128 stands for zero in the data rows.
Here are some points, each followed by its number:
[166 172 149 82 164 156 129 100 111 148 214 139 125 113 145 140 129 30 164
 43 99 129 124 173 165 88 230 98 83 113 150 138 100 107 131 144 54 124
 54 117 137 136 191 181 173 93 99 95 132 190 68 125 97 130 143 87 86
 170 144 159 97 176 121 85 153 74 211 164 112 142 237 191 79 81 188 129
 139 170 96 110 108 141 97 91 126 185 125 110 172 130 124 185 81 195 66
 142 172 142 141 123 119 168 171 69 136 108 134 141 74 157 62 120 141 81
 144 68 132 119 141 169 198 84 60 124 109 89 188 140 126 131 151 107 95
 130 118 207 145 147 80 113 156 121 144 201 94 102 134 93 119 132 131 142
 132 135 101 127 138 113 64 73 137] 0
[102 149 128 114 101 161 126 171 124 143 81 77 166 152 136 99 123 160 174
 89 127 144 79 87 135 134 121 153 151 68 125 126 95 158 139 123 177 149
 199 122 67 80 149 111 134 139 124 83 116 106 146 99 105 143 140 119 93
 94 116 96 170 126 140 132 135 172 74 82 165 185 168 166 75 166 99 185
 107 153 114 135 109 92 149 88 142 131 152 164 178 151 125 161 60 122 76
 146 119 133 168 155 144 126 160 102 67 47 93 123 138 109 147 111 109 130
 102 150 142 118 90 134 54 67 134 161 147 127 137 149 171 131 84 171 157
 126 137 103 119 124 128 128 121 143 94 118 189 117 115 122 121 83 134 143
 128 116 140 118 146 109 142 163 133] 1
[123 131 76 100 114 166 140 76 121 116 136 113 104 128 147 107 109 166 114
 157 193 159 125 173 93 209 140 150 170 185 121 120 154 110 137 105 115 118
 97 149 202 180 94 96 78 138 139 158 115 117 177 159 164 122 76 139 152
 122 120 111 118 130 163 158 147 116 135 126 108 115 142 123 147 95 164 103
 113 139 127 167 133 164 92 134 175 120 129 116 76 98 114 127 203 90 162
 133 77 108 139 152 131 134 101 150 146 172 124 120 124 122 119 142 90 139
 132 118 121 117 125 134 111 138 159 122 141 172 141 140 153 128 139 124 115
 166 93 95 160 105 181 145 145 132 135 146 176 117 124 131 181 108 159 114
 149 157 172 133 113 105 108 127 122] 2
[126 136 125 112 90 152 129 158 125 140 101 105 153 122 130 119 123 147 146
 111 122 129 95 107 131 136 135 125 136 87 122 115 104 123 136 121 155 129
 142 134 94 95 135 114 145 134 137 80 133 115 148 119 116 138 124 112 102
 107 115 112 171 125 144 143 150 154 114 111 153 163 153 157 93 148 108 173
 106 152 125 120 127 95 137 107 135 140 139 141 146 163 120 153 81 132 84
 132 144 130 170 138 134 123 158 100 71 75 108 123 137 118 143 109 123 122
 121 130 136 125 109 125 78 93 124 149 145 137 110 152 135 134 109 157 155
 128 149 132 127 131 138 122 133 124 99 106 162 118 128 116 122 98 137 132
 148 105 125 128 132 114 144 133 114] 3
[101 157 151 78 69 182 89 195 102 205 118 113 133 89 135 111 159 69 105
 15 53 111 56 161 150 148 110 97 36 142 93 165 100 110 117 122 182 117
 157 134 129 111 191 153 129 121 165 71 123 147 135 101 78 127 124 145 184
 146 96 137 147 178 124 137 135 152 184 190 155 138 174 93 61 121 70 157
 94 137 84 71 99 72 85 79 138 160 200 50 185 132 139 126 109 157 120
 138 141 163 114 146 123 110 156 145 101 55 114 174 136 103 130 176 149 149
 119 84 150 72 151 87 167 93 123 102 113 101 79 133 81 153 85 71 105
 131 143 93 54 151 162 94 168 158 168 68 117 137 122 93 56 148 161 94
 112 96 65 113 115 100 156 158 130] 4
[128 101 132 139 128 120 117 141 136 106 141 120 170 96 116 105 138 113 136
 121 107 132 120 85 142 110 129 126 154 92 141 148 118 147 139 134 114 130
 133 170 96 118 126 152 84 130 110 108 121 116 132 123 126 128 141 129 86
 135 133 124 127 135 126 102 133 141 132 90 135 151 125 130 125 134 135 149
 170 134 121 152 122 136 155 129 109 135 93 153 119 136 144 127 135 128 122
 100 149 136 137 89 122 127 143 129 118 104 129 111 121 136 121 125 156 120
 130 139 119 143 124 143 139 110 140 131 139 115 136 115 150 85 159 133 160
 121 135 166 126 142 154 110 127 113 144 107 102 120 123 157 123 138 131 111
 117 105 147 123 134 151 146 126 136] 5
[106 109 118 134 140 92 151 90 136 102 162 107 126 150 143 150 138 136 148
 133 136 136 156 123 109 114 92 119 151 145 121 149 109 81 121 144 104 139
 116 143 88 138 88 128 138 138 73 164 173 147 112 135 126 117 137 121 144
 106 124 143 123 127 122 123 145 135 119 145 134 155 126 119 150 114 115 85
 109 133 113 203 156 182 104 176 145 151 116 101 144 124 155 124 126 123 127
 95 111 146 148 99 141 134 156 95 144 166 105 120 116 120 141 127 107 106
 146 135 96 121 155 153 125 142 139 111 115 104 153 95 114 83 158 104 114
 110 121 167 162 124 129 104 140 101 114 155 129 129 141 146 137 124 108 115
 122 142 145 140 120 133 111 129 165] 6
[144 60 69 119 83 114 210 85 54 143 103 89 188 239 154 156 116 168 202
 110 196 95 120 107 76 110 73 115 216 115 113 163 144 91 101 132 91 129
 134 143 91 139 100 39 169 102 111 88 208 57 127 193 142 153 97 58 141
 58 124 75 200 59 124 121 202 151 118 197 152 175 219 135 124 141 87 126
 91 99 127 166 217 178 47 198 143 169 194 105 193 173 171 174 33 74 1
 88 105 150 200 87 123 163 187 84 107 120 32 104 111 112 149 132 117 145
 146 141 115 47 102 192 4 139 133 146 127 117 74 186 172 128 83 144 49
 68 180 157 217 51 182 94 193 81 64 189 203 122 203 118 124 82 104 109
 128 152 125 154 134 97 105 73 188] 7
[153 109 114 102 131 114 152 80 135 129 131 104 117 152 114 133 98 166 123
 133 169 135 144 142 125 134 164 126 167 146 135 151 134 133 128 128 128 120
 85 108 148 155 106 121 158 117 120 126 135 134 99 153 148 115 125 114 146
 136 123 123 111 97 124 140 168 120 122 151 131 121 142 165 135 108 145 128
 119 127 147 128 155 154 118 173 158 116 136 120 123 115 156 156 116 119 125
 145 104 156 116 103 136 157 131 142 132 154 132 130 125 122 142 130 92 123
 151 138 141 102 137 134 91 141 116 122 139 161 151 156 123 156 136 149 114
 136 105 122 151 109 127 126 149 90 113 170 165 111 134 134 163 86 91 156
 157 161 137 121 183 133 99 102 106] 8
[119 128 176 203 117 155 48 156 178 30 123 129 16 1 108 72 140 144 106
 217 101 135 122 0 242 79 155 145 96 148 164 128 81 225 189 94 100 128
 136 152 153 113 174 255 55 120 248 196 51 169 136 181 132 149 129 219 141
 225 24 215 0 91 131 119 93 134 143 18 80 123 0 37 92 111 165 167
 204 54 140 127 88 86 185 62 41 72 41 229 15 72 161 148 255 217 239
 151 226 108 0 44 99 0 117 213 255 188 248 210 86 191 78 164 157 128
 117 101 146 217 225 155 255 118 159 122 95 117 145 138 148 112 239 53 185
 123 107 125 65 186 200 158 63 26 255 0 91 155 133 162 109 225 108 52
 48 81 229 40 198 255 239 118 135] 9
[144 130 109 104 132 133 123 135 109 85 171 112 130 112 136 103 119 116 140
 104 142 129 132 126 126 117 137 119 120 110 146 120 87 107 139 126 98 134
 129 144 92 157 145 169 91 138 103 112 150 129 132 128 129 144 125 135 107
 123 122 135 126 154 122 126 160 114 149 145 156 159 150 146 89 101 173 127
 145 173 123 169 137 127 125 120 113 148 110 123 144 140 131 149 131 159 98
 117 147 156 139 113 121 113 187 114 134 135 110 94 100 115 120 127 115 96
 137 137 129 118 164 148 110 120 116 144 149 96 166 139 136 86 155 135 133
 110 114 166 169 145 135 121 132 98 147 146 135 108 137 120 145 99 127 112
 146 148 164 111 132 122 99 164 150] 10
[118 109 115 126 114 120 136 87 139 94 138 117 131 141 121 131 132 147 148
 159 138 123 132 121 120 138 106 127 160 156 120 137 125 101 134 133 113 118
 128 149 125 159 103 143 117 137 122 132 137 127 134 146 151 117 108 140 143
 114 120 127 131 110 133 130 136 125 115 124 127 137 103 110 149 135 126 107
 117 122 138 167 149 167 121 160 140 142 137 111 124 107 135 116 159 94 146
 103 114 139 134 119 137 121 127 129 143 158 110 135 117 130 139 126 126 125
 133 136 124 128 152 157 116 149 168 137 118 133 138 122 151 97 142 102 116
 112 119 142 153 118 150 117 134 117 127 139 157 134 146 137 149 119 110 125
 119 139 141 135 132 140 127 127 153] 11
[188 112 134 204 179 22 125 81 149 54 135 133 97 177 62 159 128 135 151
 235 131 113 192 12 159 0 161 227 193 52 175 115 206 159 173 140 23 158
 125 44 105 98 123 175 167 163 114 174 168 121 87 168 227 166 208 158 64
 141 205 139 118 40 79 44 127 62 24 7 123 103 62 162 255 145 168 115
 176 118 150 187 197 187 201 143 46 126 0 205 94 130 180 111 78 36 114
 114 135 86 109 107 73 137 122 70 178 249 167 87 120 125 149 26 117 106
 96 161 104 172 111 145 144 197 136 170 179 108 137 122 165 67 187 195 130
 113 141 178 168 106 99 162 80 11 135 155 96 133 140 147 194 178 92 170
 84 159 217 147 155 167 148 75 149] 12
[147 107 155 165 170 55 118 159 135 111 129 172 130 145 144 143 123 132 153
 153 114 100 141 71 119 77 193 136 160 44 183 134 154 167 148 120 69 151
 127 117 124 79 151 87 154 96 113 99 165 102 100 167 146 133 154 98 69
 129 174 80 115 91 99 86 119 136 120 90 116 127 159 180 149 105 162 109
 208 170 155 157 150 125 139 118 134 105 81 187 126 176 148 184 72 179 54
 133 147 95 101 112 65 187 127 98 143 95 108 57 118 161 112 107 132 122
 138 125 105 120 81 160 112 70 73 151 171 115 156 131 150 139 136 176 146
 83 176 185 171 108 116 128 96 81 101 202 93 96 135 106 120 139 120 113
 123 114 134 140 142 125 108 90 133] 13
Which five points above are nearest to each new point by angle? Their numbers follow each, smallest number first.
[130 114 146 174 148 100 167 115 132 158 139 139 153 162 113 142 120 115 67
 138 126 170 188 141 105 64 86 134 154 113 144 111 174 136 145 173 151 141
 109 111 141 103 94 110 158 151 69 183 147 133 64 85 137 116 176 103 81
 139 191 129 139 134 79 102 112 118 99 84 142 112 101 157 190 193 134 132
 120 111 124 97 120 114 177 146 104 121 90 144 99 93 152 108 100 95 130
 117 124 125 118 114 131 158 79 130 87 154 114 142 187 108 150 111 135 120
 111 161 124 145 92 123 148 178 118 83 170 140 127 88 93 119 123 155 142
 186 114 120 95 140 48 126 131 155 84 121 139 157 122 155 163 165 128 184
 125 115 113 170 119 127 156 78 98] 5 6 8 12 13
[128 114 150 131 155 137 142 165 114 107 142 169 175 80 76 99 138 90 104
 86 97 101 114 176 114 135 99 81 73 139 113 94 96 114 129 136 171 98
 160 189 82 152 117 203 90 148 136 116 90 156 161 66 115 115 132 128 122
 119 151 174 148 157 117 137 108 157 156 128 135 178 115 124 116 127 106 190
 124 146 116 94 105 101 123 152 100 123 126 119 125 136 103 90 155 131 210
 127 157 161 130 134 118 93 128 155 74 86 140 124 171 107 144 132 141 122
 165 132 145 150 128 99 162 153 149 106 100 129 130 78 162 131 128 88 139
 117 120 116 98 195 122 116 136 177 173 93 68 141 96 164 107 151 127 159
 138 117 118 108 104 128 120 157 103] 3 4 5 9 10
[129 125 129 120 127 142 137 162 136 157 114 115 141 119 108 118 137 129 99
 103 129 139 114 143 133 137 138 143 109 139 115 126 129 156 113 137 174 114
 108 147 115 113 126 129 140 144 126 126 98 121 142 115 109 133 150 133 147
 134 104 111 137 115 151 148 121 131 131 162 149 135 129 132 126 133 91 159
 124 99 96 85 129 124 109 128 117 115 121 123 132 160 145 123 130 122 150
 136 100 130 131 124 134 122 123 140 138 91 134 153 141 133 138 137 146 131
 137 114 134 143 129 90 110 128 123 110 119 148 96 149 117 134 120 150 149
 127 130 93 98 123 131 161 150 140 124 102 110 119 117 126 112 115 175 152
 134 126 97 124 140 126 128 160 109] 1 3 4 8 9
[122 118 126 141 124 132 153 127 112 138 130 128 155 142 122 128 122 135 123
 130 126 118 136 126 116 133 107 116 148 125 132 127 142 126 134 148 133 119
 121 142 120 137 122 128 124 113 118 144 129 125 122 118 121 128 124 114 129
 123 136 119 141 126 112 136 138 128 123 129 125 128 127 130 129 145 121 137
 119 119 135 129 134 114 128 141 129 135 125 131 129 112 135 120 131 110 128
 120 133 120 139 119 124 137 125 124 104 124 119 136 133 122 133 127 132 137
 139 135 140 128 119 142 117 136 148 127 124 122 121 134 134 128 125 127 121
 123 127 130 137 127 116 124 137 140 115 131 132 129 130 139 130 126 124 150
 131 126 133 142 117 124 126 116 120] 3 6 7 8 11
[109 180 135 102 134 128 116 110 110 217 86 106 178 180 127 153 118 103 75
 116 134 125 136 205 98 177 79 123 120 190 71 144 176 86 117 122 227 117
 138 156 217 133 86 62 142 122 169 122 121 153 110 112 128 99 112 118 194
 122 111 99 138 128 142 169 90 121 127 175 140 83 129 71 185 158 78 128
 27 91 124 87 116 96 103 148 193 150 196 78 132 92 90 93 86 84 110
 154 85 72 146 150 133 100 116 110 77 112 84 154 149 108 167 148 148 203
 68 126 181 104 109 84 81 125 148 122 144 146 93 82 68 161 45 92 113
 167 156 79 106 99 80 123 145 206 74 96 171 178 147 104 85 116 121 176
 166 153 34 198 124 89 132 152 133] 1 2 3 4 7
[143 117 116 127 130 102 96 133 112 135 120 129 133 144 153 161 96 114 176
 134 139 81 142 101 142 93 117 142 125 90 182 121 131 126 105 109 93 153
 154 73 138 124 160 123 188 123 129 64 169 120 126 163 144 159 148 109 123
 123 130 99 148 103 118 104 132 127 139 143 126 111 160 144 153 124 125 107
 128 160 138 159 143 124 134 111 128 152 143 144 168 191 123 157 107 141 53
 138 111 116 114 127 112 123 173 86 140 140 116 85 103 138 107 114 133 133
 108 149 122 105 119 153 80 125 102 185 147 102 128 155 123 142 108 193 127
 91 152 151 157 106 122 134 115 104 118 174 160 137 162 107 98 119 122 122
 94 134 95 118 120 130 95 141 152] 3 7 10 12 13
[152 101 117 160 142 72 147 96 154 108 145 129 114 160 95 149 130 142 149
 203 137 123 151 62 142 57 135 168 166 101 166 125 160 134 147 130 69 141
 127 83 111 127 123 148 141 140 105 157 138 112 109 142 183 136 176 136 97
 132 161 136 127 71 100 105 131 108 67 67 117 116 100 141 172 123 154 107
 164 130 141 149 155 145 166 142 95 115 82 184 114 135 156 128 120 74 124
 127 140 121 121 106 110 135 111 116 159 168 148 108 124 133 135 106 107 105
 111 155 120 138 134 136 134 170 136 165 159 127 143 112 150 95 167 168 132
 108 134 142 150 109 121 136 101 69 125 152 124 145 128 139 159 142 102 141
 100 138 153 134 153 154 142 110 148] 5 6 11 12 13
[128 95 138 150 125 111 181 145 102 148 97 123 143 163 142 141 101 159 123
 132 149 141 159 121 97 106 96 117 161 106 125 134 142 126 160 143 156 109
 127 124 106 139 110 110 146 114 102 143 173 108 113 109 129 138 133 105 120
 105 134 111 138 111 112 137 157 120 86 114 138 123 110 147 142 143 135 132
 100 147 143 141 136 116 134 157 135 113 122 154 111 106 147 122 90 103 88
 88 116 142 158 122 131 153 148 132 85 103 105 126 163 101 157 110 118 129
 125 151 138 123 115 141 84 135 139 113 149 120 125 134 117 112 127 139 113
 129 135 122 154 116 99 108 138 137 104 162 160 136 158 140 162 101 88 137
 142 134 151 171 127 108 132 105 127] 1 3 6 7 8
[89 144 146 131 97 135 119 113 113 221 90 112 168 164 138 154 101 131 83
 152 124 147 127 173 93 159 109 108 124 163 87 144 185 98 101 113 188 108
 140 98 195 130 110 104 136 119 157 138 154 141 115 118 132 82 145 122 181
 116 142 104 137 123 135 157 99 133 136 161 141 71 88 111 160 166 84 112
 38 71 116 117 81 111 98 141 183 130 182 109 129 69 86 111 125 70 121
 167 93 73 166 170 127 120 90 117 102 101 97 145 152 112 190 164 141 169
 80 114 166 117 114 78 109 157 136 111 134 148 97 105 79 162 42 98 106
 179 142 93 99 90 83 114 144 200 52 88 176 175 149 120 79 151 112 149
 155 125 62 195 114 86 166 123 149] 1 2 3 4 7
[133 117 106 156 135 191 126 118 126 104 120 149 128 116 134 93 145 168 124
 159 144 161 121 145 100 198 92 134 192 173 119 95 163 161 138 146 96 102
 95 112 150 126 83 76 116 77 108 165 89 124 100 146 104 138 81 122 119
 140 126 111 131 107 131 136 126 126 102 140 131 133 130 124 157 142 88 118
 169 102 148 104 164 154 114 145 143 98 123 129 88 96 173 100 163 137 203
 89 159 140 116 117 200 151 57 179 147 165 174 105 108 121 149 140 131 124
 159 113 104 162 120 132 153 152 141 74 76 199 132 133 143 125 156 76 143
 124 89 125 117 127 157 137 128 132 118 149 111 149 118 156 178 142 153 142
 123 93 168 128 111 134 163 88 87] 2 6 8 9 11
[127 121 96 146 121 127 111 129 122 95 111 113 99 140 139 146 138 159 147
 158 152 154 120 84 137 115 123 164 153 106 143 122 138 133 120 127 129 151
 140 134 125 128 122 112 118 144 126 127 138 120 148 139 133 136 114 135 116
 119 131 133 129 108 147 126 145 143 83 106 123 119 116 121 131 125 135 121
 146 123 123 147 165 143 161 122 131 127 113 155 138 114 131 138 137 107 115
 115 123 116 147 102 154 130 129 134 151 154 140 113 122 125 124 124 123 130
 111 153 108 140 121 140 136 136 130 136 126 125 116 129 130 91 144 140 142
 129 138 134 138 102 150 142 113 90 110 131 144 128 138 145 132 123 134 94
 118 124 177 107 149 141 141 141 147] 5 6 9 11 12
[134 138 115 134 135 120 123 94 137 133 116 119 120 129 111 126 144 157 148
 147 124 130 130 96 148 121 124 151 151 127 145 128 134 145 107 127 96 138
 122 110 144 125 139 132 127 113 138 146 122 148 119 143 141 134 131 119 119
 146 127 129 128 125 134 113 137 108 110 128 141 108 120 135 153 153 132 117
 164 107 140 117 140 135 141 127 113 135 112 137 125 135 124 139 141 115 118
 149 136 101 110 122 124 128 118 118 166 173 146 132 113 140 125 132 144 129
 124 134 130 126 131 139 129 129 136 143 144 127 133 128 131 115 135 131 126
 107 117 127 142 116 130 147 109 128 132 134 133 122 127 113 146 134 127 132
 117 123 131 134 140 115 151 121 138] 8 9 11 12 13
[130 142 159 149 134 117 139 152 112 178 126 143 139 128 138 118 125 93 98
 110 95 139 147 149 119 133 125 117 121 133 123 118 131 122 123 137 142 113
 136 133 142 103 130 104 117 105 130 138 136 133 113 114 109 112 139 105 104
 140 143 132 117 157 108 132 109 131 143 129 132 132 140 138 129 148 109 135
 116 130 108 104 103 97 130 114 132 134 127 114 114 107 135 125 98 148 126
 141 133 115 129 144 112 134 98 123 94 102 121 129 161 129 135 137 165 130
 121 134 129 143 111 114 147 119 120 104 126 122 133 93 91 128 109 121 136
 146 143 117 94 144 97 118 129 169 116 119 96 146 115 124 108 146 138 135
 136 105 102 163 97 113 122 124 98] 0 1 3 4 13
[145 172 88 82 170 216 117 66 110 46 184 75 63 47 93 87 158 94 153
 76 174 209 113 137 216 179 155 162 67 171 184 104 76 129 137 98 114 143
 88 147 48 218 137 195 99 203 94 177 28 219 119 111 112 189 158 163 98
 159 93 236 44 223 104 102 133 96 165 145 159 132 118 189 20 96 152 198
 149 121 56 60 128 129 195 109 57 131 93 129 100 82 152 139 209 204 255
 128 208 146 77 82 168 105 134 145 205 253 249 142 115 138 42 121 73 59
 174 177 89 221 187 127 255 143 114 117 40 133 136 164 121 102 189 123 164
 187 49 125 69 207 127 185 118 120 212 81 116 143 61 167 154 179 178 162
 128 132 230 61 84 190 177 125 110] 0 2 5 9 10
[99 82 132 77 125 73 127 202 144 76 76 140 170 97 187 155 112 126 223
 93 92 32 119 180 182 128 0 126 42 192 161 105 0 112 121 113 146 156
 191 132 0 141 91 154 173 166 137 128 144 111 168 90 86 144 79 134 181
 98 140 119 139 86 126 148 96 225 137 172 148 180 134 83 64 100 47 87
 86 129 102 103 153 182 144 182 54 118 173 101 224 242 145 42 131 153 231
 49 216 162 112 102 136 113 164 153 70 195 135 178 122 138 166 151 96 134
 130 201 156 119 110 160 58 129 140 111 48 136 69 0 126 169 73 78 139
 79 101 75 150 177 140 92 82 151 147 67 164 184 125 156 50 144 111 125
 71 71 49 62 118 224 117 134 102] 1 3 4 6 11
[124 133 139 130 136 125 96 148 126 126 135 148 120 112 130 144 136 98 125
 116 120 101 122 132 155 108 147 140 91 116 150 106 124 144 125 125 136 135
 135 107 130 125 167 114 140 145 138 106 126 141 123 123 104 140 149 135 118
 152 126 128 112 126 125 118 116 129 147 145 110 125 142 144 117 118 132 123
 133 130 115 99 108 114 145 104 109 128 132 131 144 154 122 138 125 157 117
 130 151 111 125 115 129 126 154 116 133 130 145 125 126 135 109 126 138 137
 114 135 126 132 119 125 149 111 104 146 127 119 135 142 105 149 113 160 146
 119 132 144 113 129 119 158 112 133 128 126 109 130 121 119 97 146 142 117
 125 121 117 110 134 127 133 130 139] 0 3 4 9 13
[124 135 138 129 126 118 111 117 119 122 143 147 142 143 128 141 114 126 114
 137 128 111 124 129 124 136 123 111 132 135 110 130 139 120 135 126 133 116
 120 125 168 139 143 130 132 111 148 117 154 118 138 153 136 127 131 140 147
 147 120 122 118 109 134 129 120 113 170 146 113 104 120 129 141 126 129 110
 112 124 144 135 114 122 99 131 153 126 142 119 125 140 108 140 139 133 102
 140 114 107 130 144 106 128 134 122 136 113 112 121 123 123 125 137 160 139
 112 104 133 111 146 129 107 118 141 145 133 116 135 157 117 158 110 122 110
 114 121 137 140 130 131 118 148 136 124 141 134 113 155 102 118 135 120 126
 122 152 108 150 120 121 125 131 146] 0 2 4 7 8
[102 116 126 145 133 110 124 130 146 128 139 118 108 124 139 122 136 114 134
 151 128 135 137 119 112 106 122 146 130 134 121 148 131 122 124 126 98 133
 120 138 117 85 97 116 111 127 98 142 145 113 129 135 146 128 123 141 136
 115 132 140 134 139 132 144 124 133 109 115 106 112 118 88 148 119 130 91
 132 123 120 161 120 151 132 121 130 138 121 144 134 122 126 118 136 139 123
 104 103 117 133 124 130 134 115 116 141 128 109 102 137 136 125 142 144 132
 114 130 118 113 133 131 147 134 134 104 134 106 122 87 117 80 145 123 121
 139 135 128 136 125 112 100 130 127 125 138 121 129 142 124 137 134 137 91
 116 123 153 112 134 141 118 133 149] 5 6 11 12 13
[110 127 135 132 120 121 121 128 113 153 133 142 146 136 139 141 129 112 123
 133 119 119 137 160 130 130 89 99 112 144 115 125 127 119 130 122 152 121
 149 122 124 141 138 135 141 118 134 120 156 147 136 115 123 123 122 125 151
 139 138 127 143 136 124 150 113 127 146 162 125 120 130 121 134 150 95 115
 99 117 117 111 113 124 118 128 123 144 159 95 145 140 120 117 122 127 127
 121 131 120 122 130 120 118 129 121 98 129 121 143 127 114 138 128 130 132
 118 118 136 112 134 126 124 143 128 126 131 114 130 117 97 135 111 114 107
 125 120 126 127 146 114 118 132 171 127 126 129 147 142 119 94 128 103 138
 114 116 83 142 104 125 118 131 132] 0 3 4 6 7
[120 171 150 133 137 122 125 107 150 210 89 115 168 153 131 173 112 121 70
 104 92 97 121 215 90 131 98 89 108 186 65 129 209 91 121 136 195 120
 142 140 225 124 127 127 128 87 174 138 144 165 109 104 146 91 154 113 179
 102 103 114 168 121 128 147 95 133 168 163 122 82 104 103 169 182 70 121
 47 91 143 65 85 124 78 123 173 143 216 103 113 84 78 108 103 90 110
 123 81 53 130 172 122 122 91 124 82 95 77 157 153 112 158 143 147 159
 89 116 166 111 119 92 91 146 161 123 136 150 115 85 77 158 57 143 102
 179 143 79 94 112 105 86 145 191 66 99 163 177 140 106 91 132 119 190
 138 138 51 187 122 77 164 133 153] 1 2 3 4 7
[133 132 148 132 143 114 97 121 143 88 165 140 111 89 121 101 130 129 138
 136 104 134 105 135 147 140 146 119 135 147 122 116 122 127 126 111 87 143
 116 112 160 127 135 171 118 128 134 135 122 145 145 155 162 128 125 162 139
 161 139 126 100 134 122 120 125 140 140 126 115 130 107 107 149 104 148 99
 157 142 142 139 108 128 114 121 117 123 113 120 107 147 122 101 179 162 172
 130 147 130 88 148 95 106 117 154 168 160 135 115 113 136 118 129 142 115
 137 117 130 119 163 120 170 139 150 124 114 120 158 116 137 143 151 99 103
 112 122 126 119 152 150 119 104 125 181 124 99 115 121 120 131 138 133 119
 120 132 140 125 128 138 119 118 115] 2 9 10 11 12
[109 113 133 148 140 100 129 122 142 126 132 125 109 134 138 139 120 115 120
 149 116 147 146 122 113 105 123 138 117 132 126 135 141 109 119 122 97 127
 118 124 106 98 109 124 110 128 94 151 141 119 131 122 145 125 116 137 136
 124 139 129 139 136 138 142 126 127 117 111 116 109 115 89 156 112 137 77
 133 127 124 168 131 153 122 138 145 128 112 134 129 115 114 103 138 128 127
 96 102 131 140 118 129 131 125 112 142 133 116 121 144 128 126 143 135 119
 122 131 115 117 150 121 143 140 134 101 129 96 113 75 111 85 142 114 123
 124 140 135 135 117 114 107 124 125 129 135 104 125 141 116 127 144 123 110
 108 122 145 127 137 134 112 133 150] 5 6 11 12 13
[123 136 137 122 134 147 136 143 138 147 116 111 130 110 112 143 142 123 108
 116 130 114 126 134 128 132 149 142 127 128 112 117 121 152 113 141 156 110
 103 130 128 111 106 123 132 138 133 131 100 109 139 117 105 140 152 131 137
 117 106 126 128 109 154 143 116 135 124 140 144 130 122 124 141 124 90 156
 124 95 101 90 125 117 127 121 125 110 122 104 136 137 141 129 128 118 156
 137 91 141 119 126 135 126 124 141 148 83 129 138 144 155 137 133 137 144
 132 106 138 142 121 72 108 135 129 113 135 138 85 147 124 144 125 127 154
 129 123 110 103 121 125 164 143 137 130 92 107 119 111 120 129 123 167 146
 131 128 88 122 147 119 138 135 101] 1 3 4 8 9
[104 122 127 126 109 98 132 121 129 139 113 127 141 168 152 146 125 136 146
 136 123 122 116 122 100 119 100 124 157 129 91 116 133 106 106 125 146 141
 148 145 128 100 98 95 126 136 117 128 150 109 124 115 138 110 126 115 153
 103 146 103 155 115 128 142 121 161 107 120 135 144 133 113 148 138 89 118
 102 121 125 140 142 138 116 158 144 121 142 110 141 146 133 123 116 113 114
 113 94 122 162 130 133 140 118 105 103 82 94 116 139 123 165 121 121 142
 119 121 116 116 109 117 82 130 133 127 120 131 119 96 143 104 105 125 128
 106 160 126 122 115 145 124 136 147 92 139 130 141 134 135 115 129 131 123
 128 139 121 145 101 99 117 139 142] 1 3 6 7 11
[131 150 124 117 114 136 91 69 125 151 138 152 125 147 126 133 119 136 124
 144 123 142 118 156 132 162 115 109 121 173 121 123 142 117 117 121 130 134
 113 108 190 155 141 126 132 103 163 140 133 153 129 130 142 119 117 128 147
 154 128 129 108 122 117 137 117 122 161 162 105 104 115 106 134 142 113 111
 106 115 151 117 126 116 101 145 147 139 156 92 126 128 98 112 163 118 141
 141 119 99 102 148 136 112 106 139 154 171 136 139 114 127 118 148 140 156
 112 117 143 108 135 131 145 148 155 134 109 145 128 143 115 187 112 97 106
 137 115 104 99 127 139 146 135 148 120 123 135 123 128 119 124 140 129 121
 123 120 91 153 108 113 143 118 123] 2 4 8 9 11
[126 133 140 133 130 98 88 109 148 106 163 145 100 117 117 109 143 118 128
 129 100 129 126 127 143 120 139 140 112 144 109 118 137 127 126 113 95 117
 134 125 159 121 147 155 120 127 138 136 135 143 134 130 148 143 119 156 132
 148 139 139 114 127 126 120 102 126 139 120 116 118 102 117 133 100 146 103
 137 153 158 135 117 137 103 120 127 127 118 127 123 142 116 125 165 141 147
 133 141 131 103 143 92 120 103 145 161 158 137 128 121 112 115 126 130 122
 125 115 130 110 162 118 156 141 131 133 114 129 167 115 124 142 138 124 119
 115 128 127 115 154 127 122 113 118 176 135 103 114 129 119 130 147 131 109
 116 133 121 131 109 139 135 128 133] 0 2 9 11 12
[124 129 170 148 145 127 159 130 88 183 151 153 175 141 122 129 131 74 101
 99 102 120 152 178 80 124 102 75 121 151 102 136 151 113 135 150 133 83
 106 126 157 112 106 124 139 99 116 144 143 150 93 99 120 132 156 102 145
 151 150 147 133 139 110 161 109 102 150 151 130 140 147 115 132 147 98 122
 94 116 110 101 90 99 109 145 148 130 154 103 126 104 126 118 107 140 122
 129 124 131 133 136 106 132 117 102 84 85 99 137 159 109 154 128 147 122
 149 111 133 107 131 113 145 141 114 78 129 129 121 88 114 142 103 108 104
 129 127 133 124 155 75 110 147 191 107 123 98 142 130 129 134 137 122 167
 143 101 78 181 94 99 129 115 104] 0 3 4 6 7
[134 145 94 107 144 209 126 76 97 42 207 59 94 66 85 87 181 69 133
 102 158 190 137 146 207 190 143 132 73 193 138 110 79 131 153 140 87 144
 100 162 125 180 157 178 89 218 67 190 26 189 111 119 133 163 124 161 108
 156 89 210 75 225 132 101 149 112 158 123 156 138 109 196 44 106 179 162
 190 124 76 81 137 145 182 101 23 150 65 142 116 103 129 107 222 205 251
 157 161 145 72 58 199 112 113 141 210 255 188 126 139 128 56 122 124 106
 173 161 97 225 178 134 255 142 128 131 99 143 128 126 126 107 161 81 145
 165 41 124 87 171 135 192 121 100 200 112 110 109 31 169 174 161 194 109
 112 110 231 84 100 171 188 146 136] 0 2 5 9 10
[133 182 118 94 104 210 72 194 172 170 85 130 67 66 173 102 153 158 113
 115 143 146 124 119 197 187 190 181 124 95 146 121 128 213 122 129 140 137
 119 115 163 103 169 101 118 91 160 107 80 119 132 134 99 132 80 159 126
 171 119 121 104 164 147 155 150 127 105 111 135 88 111 129 85 137 135 126
 186 132 151 77 94 97 180 41 145 98 119 166 86 123 118 130 143 123 147
 180 154 118 87 145 126 113 105 189 164 111 183 178 84 159 91 151 112 168
 115 106 135 134 104 97 168 79 111 109 145 161 119 160 94 160 156 152 141
 177 110 63 89 117 148 160 117 165 172 77 163 88 136 120 153 91 162 101
 118 96 126 78 149 135 159 117 79] 1 2 3 4 9
